One turn moves each row of this set onto another row. After a few examples, where does it send each row asked below?
Z_49: [ 11 -34   3 -12  -9 -12  18 -19  18 -13  -3  -7  25 -35 -31 -10 -11]
Z_976: [ -2  -3  -6  11  23 -12   1 -13 -21   1  32  -7  12   8  34   6  -6]
Z_239: [ 12 -17  -4 -27  -9 -18  -1 -35  24  14  -1   1  25 -20 -16  -7  10]
Z_502: [ 13 -35  -3   3  23  -9  -5  17 -20  -8   3 -30  -7 -20  26 -17 -36]
Z_233: [ 17 -14  10 -19  -6 -11  20  -5  23   5  12  -6  29 -19 -29 -14   1]
Z_528: [  7 -24  -9  -3  23 -13  -1  18 -23 -20  12 -26  -2 -18  20 -13 -41]
Z_654: [ 23 -34   1 -17  -6 -12  10 -34  10   8 -16 -18  22 -31 -31  -6  11]
Z_245: [  6 -19   2 -14  -5  -5 -34 -24 -14   2 -32  -9 -33  -1  -2  24 -36]
Z_183: [ 19 -23  16  14  18  -1 -31 -30  -6  -1  10  -1 -33  -2 -20  26 -23]
Z_584: [ 13  -7  22  19   2  12   7 -14 -29  -8  -7 -16 -17  11 -31  36 -20]
Z_203: [  7 -36  11 -28   7  14 -12  -8  -1 -24 -20   0  -9  -8 -10 -35 -18]
Z_246: [ 20  -6  13 -18  15   8 -24  -8 -22  -7  27  -5 -25  22  -2   0 -26]
Z_699: [  1  12 -10  -3  23 -16  -5  -7 -19   8  28  -8  12   8  29   9  -3]
Z_434: [  3  -4   2  38  27 -19   1 -12  -4  10  18  -8   5 -17   1  32  -7]
Z_375: [-27   1  -6  -5 -15 -14 -15 -43 -12  -6  15 -33 -14 -37 -20   1 -27]
Z_949: [ -4  -7  14 -11  10   9  -9 -33   9 -10   8  24   5  12  -8 -11   9]
Z_228: [ 13 -11  19 -11  -4   7  -8  19 -19 -11 -13 -17 -27   7 -14   9 -48]
Z_383: [  0 -15   2  39  26 -15   2 -20  -9   3  23  -6   8 -12  15  23  -8]
Z_716: [-14  27   3 -21 -13 -10 -14 -15  -8  22  24 -39 -12 -17 -16  -6 -12]
Z_454: [  8 -26 -10 -40 -13 -14   7 -29   9 -10  -2  -5  27 -19  -8 -23  -7]
Z_737: [  8 -45 -11  10  23 -19 -23 -13 -13   1 -12 -25 -13 -31  28  -1 -28]
Z_204: [  8   2   2 -18  -3   7 -12 -34 -41   0  -9 -11 -15  29   0  23 -11]
Z_676: [ 24 -23   1 -37  -8  -4  19 -14  -1   2  -2 -21  27 -14 -22 -25   7]
Z_371: [  0 -12  24   9  12  11   1 -23  14 -14  10  22   5   2 -24  -4   4]
Z_549: [  9  -9 -17  -9  13 -15  -7 -15 -36  24 -33 -37   2  -8  22  15   1]
Z_749: [  9  -7   8  22   8  -7  20  15 -25  21 -24 -37   8 -10  10  20 -10]
Z_26: [ -5   0  -5 -22  -7  -6 -17 -38 -28  14   9 -55 -20 -28 -20 -12  -7]
Z_571: [  2 -37 -18  11  24 -25 -23 -21 -12  -8 -10 -18 -11 -37  19   9 -31]
Z_242: [  0  -2   8  -4  -5  -1  -1 -18 -24   7  14 -60 -18 -35 -37 -10 -15]
Z_581: [  6 -12  16 -15  -3  13  -1 -24  -5  13 -47  -5   1   4 -20   0  17]
Z_80: [-23   9   1 -11 -15  -7  -1 -18 -19 -13  27 -38 -10 -28 -21 -11 -33]
Z_771: [ 18 -10   4  16  17  -6  20  19 -31  14 -21 -44   4 -16  -4  16 -12]
Z_31: [-14  16   9   3 -10 -12 -13 -21   2  23  17 -39 -16 -34 -32   8 -12]
Z_965: [ 10  -7  25 -14  -2  20  14  -1  -7   6 -36  -9   4   7 -25  -8  11]
Z_99: [  3  -6  -8   0   6 -12   1  -7 -29  29 -31 -32   6  -2  30  17   0]
Z_175: [  7 -46  13 -10   9   9 -15 -20   8 -21 -29   1 -14 -21 -20 -21 -17]

Z_383 turns into Z_737
Z_676 turns into Z_233
Z_31 turns into Z_375
And these:
Z_228 turns into Z_584
Z_581 turns into Z_949
Z_699 turns into Z_528

One turn moves each row of this set onto another row. After a few examples, where does it send each row asked below?
Z_822: [ 22  25  14 -12 -41  32   1  22 -10 -25 -22  -5]
Z_912: [-32   7  13 -28 -13 -18 -34  10 -18 -19  -9  -3]
Z_865: [  8 -21  -4 -18 -33  29 -17  13 -25 -44 -21   3]
Z_556: [  5  10   6 -22 -50  12 -11  -6 -17 -47 -23  15]
Z_539: [ 11 -19  12 -34 -34  29  -8  21   6 -16 -39  24]
Z_316: [ 12   7   6   9 -10  32 -17  19  -6 -26 -41   2]
Z_851: [-27  -4   6 -30  -7  20 -28  -5  13 -11  -1 -13]
Z_444: [-13  -3  27 -22 -18  -5 -54  18  -4 -25   6   6]
Z_270: [ 11  31  18 -23  29   5 -11   2 -18   2  12  12]
Z_90: [  2  17  -4   6 -40  29 -21  27 -23 -24 -16   2]
Z_884: [ -3  17  12 -34  30  -8  -1  -1 -22  -9   3  -1]
Z_91: [ 26  -3   1 -34 -25  23  -7  24 -33  10 -11  43]
Z_303: [ 30  20  15 -12  -3  23   3  24 -43 -17 -13  32]
Z_845: [ 33   1 -11 -42 -30  24   6   7   0   9  -8  24]
Z_472: [-22   7  25 -12 -13  -4 -50  24 -10 -22  -8   1]
Z_369: [ 18  -9  34 -41  19  -4 -29  16 -12 -10  12  25]
Z_85: [  6  -6  26 -58   9  -8 -18   3 -21  -2  10  31]
Z_480: [-24   3  17 -22 -18   2 -43  27   5  -9   2  -8]
Z_759: [-24  13  13 -17 -12  20 -38  -8  15  -2   5   3]
Z_98: [  3   6 -14  -3 -42  22 -26  -9 -13 -26 -27   6]
Z_870: [ 35  10  -9 -23  -6  27   1  -6 -18  11 -19  32]
Z_425: [ 35  26  26 -26 -37  18   4  23 -29 -20 -20  22]
Z_527: [  6  32  18   0 -28  28  -5  26   0 -19 -33  15]
Z_63: [-28 -17  18 -38  11  -1 -21   9  -6 -18 -23  -4]
Z_496: [ 22   9  -7 -29 -19  27   7 -14 -40 -16  -7  33]
Z_438: [ 22   2   7 -31 -54  27  -3   6 -14 -33 -19  -2]
Z_721: [  8  23  23 -24  26  15 -13 -12  -4  -3  16  16]
Z_138: [  3  21  30 -37  27   7  -8   9 -12   8   6  25]
Z_19: [-18  -3  23 -22   4   6 -31  13  -2 -39  -3 -17]
Z_185: [-37  16  11 -21   4   5 -22   7   0   4 -17  -6]
Z_836: [ 40  10   2 -31 -13  14  13  -4 -22 -42  -6  11]
Z_741: [-10   8  -3 -49   2 -14 -13  -6 -19  12  10   8]
Z_298: [ 33   9  18 -39 -31  27  14  -4 -25 -26 -22  21]
Z_650: [  8  10   3 -44  -1 -11 -24 -15 -28  -5  23  18]
Z_177: [-11 -11  30 -22  16  20 -31   1   9 -32  -7  -2]
Z_342: [ 14 -22   0 -14 -35  18 -34  26  -9 -19 -37  13]
Z_791: [ 46  -4   6 -26   0  10  -4   3 -37 -25 -19  29]
Z_116: [ -3  29  19 -40   2 -10 -17 -12 -27  -5  19  25]
Z_719: [-22 -12  20 -24   8  14 -30  -6  -3 -38 -17  -5]
Z_915: [ 17 -11  19 -48  21  -2 -23  17 -16   8   8  23]
Z_669: [-30   0   8 -23 -11  20 -37   0  12   5 -13   2]
Z_796: [ 41  26  12 -17 -25   5  -4  41 -17 -11  -5  19]
Z_831: [ 25  -4  13 -29 -41  36  -2  29  -1 -14 -28   2]
Z_668: [  1   2  17 -43  15 -20 -19  28 -23   5   3   9]
Z_780: [  5  12  13 -40 -11  -8 -34 -11 -14   1  28  27]
Z_441: [ 38  22  -2 -15 -25   0 -17  17 -37   1  -8  35]
Z_868: [  4 -11  -6 -11 -23  49 -10  25  -3  -7 -28   5]
Z_378: [ 31  13  15 -38 -40  31   7  13 -13   5 -21  27]

Z_98 turns into Z_441
Z_556 turns into Z_796
And these:
Z_480 turns into Z_85
Z_369 turns into Z_177
Z_63 turns into Z_884
Z_298 turns into Z_822
Z_90 turns into Z_91
Z_650 turns into Z_472

One turn moves each row of this set onto another row. After a few examples, where does it send each row asked below?
Z_768: [ 33  38 -21  -1 -14  17 -14 -14 -34   3  10  10 -27  -3   9  10 -32   1
   8   2   4  -4   0  -1  -2   1   9  -5   5   9  12 -23   0  34 -28 -25
 -22  -7]
Z_659: [  6  -5  -5   2  27  -8 -23  -1   5 -11  18  12   8   5  25  26   3 -21
  30  12   9   8 -24   1 -18   8  -6  18  -8  13  16  -8   9  -7  29  -6
   4  39]
Z_302: [  5  19 -23  -7  13 -21 -18  15   0 -19  17 -17  16 -25 -21 -20  15   2
   8  22 -26 -12  10  13  13   4   7  14 -20   5   1 -18 -23  19   6  37
 -11  -3]
Z_362: [ -5  10   7 -26  -5  10   1 -21   8 -36 -12   4  -5   5  -9 -17 -19   3
 -10  -5 -12   0   2   6  24   4 -11 -26 -20 -13   7 -28   2 -24 -22  24
  42  -7]
Z_314: [ -6 -10  34  -7 -20 -13 -21 -30  23  10 -29  -5 -11 -15 -10  -5 -30 -35
   7 -19  -3   3   5   5 -11   7   3  21 -17  -5 -24   0 -10 -17  15 -18
  18   1]
Z_779: [ 23  -9 -10  10   1  -5  35 -19 -31   3   8  18  -4 -41  14  21 -16   8
 -29 -10  19   6 -25  -7 -10  22   8 -24   0 -17  -1  -9   1  18   2  -4
  -8 -23]
Z_861: [  9  -2 -28 -17   0  -6  12 -37   2 -19 -19  27  -1 -26 -30  -8 -12  27
  -1  12  -4   7 -11 -13  21 -33  46   7  -1  16   6 -10  -3  11   6   2
  10   2]
Z_847: [ 10  -6   2 -12 -19   6  12 -20  30  -2   9  23 -21  13  -9  -5  26   7
  19 -14  -6   3  10   9  -4  13 -19  10  -5 -23 -15  21  36  10   9 -12
 -17  19]
Z_501: [ -7   4   2  17  29  -4 -24  12   0 -23  15  -4  32   0  31   6  -7  -1
  31   8 -27   2  -1  -2   4  10 -30  -4   1  17 -12 -21  -4  -7  25   8
  21  10]
Z_257: [  8  -4  -8  -2  18  -1  22 -17  -8 -35 -29  28  37 -17 -29  -3  -3 -17
 -22  -5  11   7  13 -11 -37  -2  -2  21   5 -27   1  -9   6 -24   2  -3
  14  -2]
Z_615: [ -4  31  -9  10 -15  18 -22   3 -29  -8  -3   5 -13  -5  26 -16 -30   9
 -15  -2   9 -21  36  -8 -11  -4 -10  -2  -1 -13  -9  -4 -20  35 -26  -7
 -14  11]
Z_134: [ 27  -5 -15   6  30 -17 -10  18  -1 -11  -2   6 -13  11  -8 -17 -26  -2
   6 -12  -1 -21  47 -14   9  -1   4 -13   0  12  -3  40  -8  20  19  14
  25 -14]
Z_104: [ -5  -2  29  -4 -21 -22  14  -5  -5  17  15   9  -4 -11 -13 -19 -15 -15
  -2 -32  -8  -3   2 -14 -19 -20   9  13  44 -22   5   5 -28  -9  34 -13
 -11  24]
Z_132: [ 31 -24 -19  -1  -4  21  16 -24 -28  22  26  15  12  -4  22 -15  19 -20
 -11   1 -32 -13  10   8  -5  -4  17   2  -3  18   3   2  -3 -19 -12 -22
  13 -28]
Z_505: [ 35   4  14  11 -25 -29  16 -10  -9  13  21  -3  -2 -17 -10  14 -11  -8
  -2 -28 -46  -6  -1   4  18 -28   9  -7  46  -9  -8 -10 -23 -10  19  -8
  12   4]

Z_505 turns into Z_615
Z_768 turns into Z_501
And these:
Z_861 turns into Z_362
Z_779 turns into Z_302
Z_132 turns into Z_134

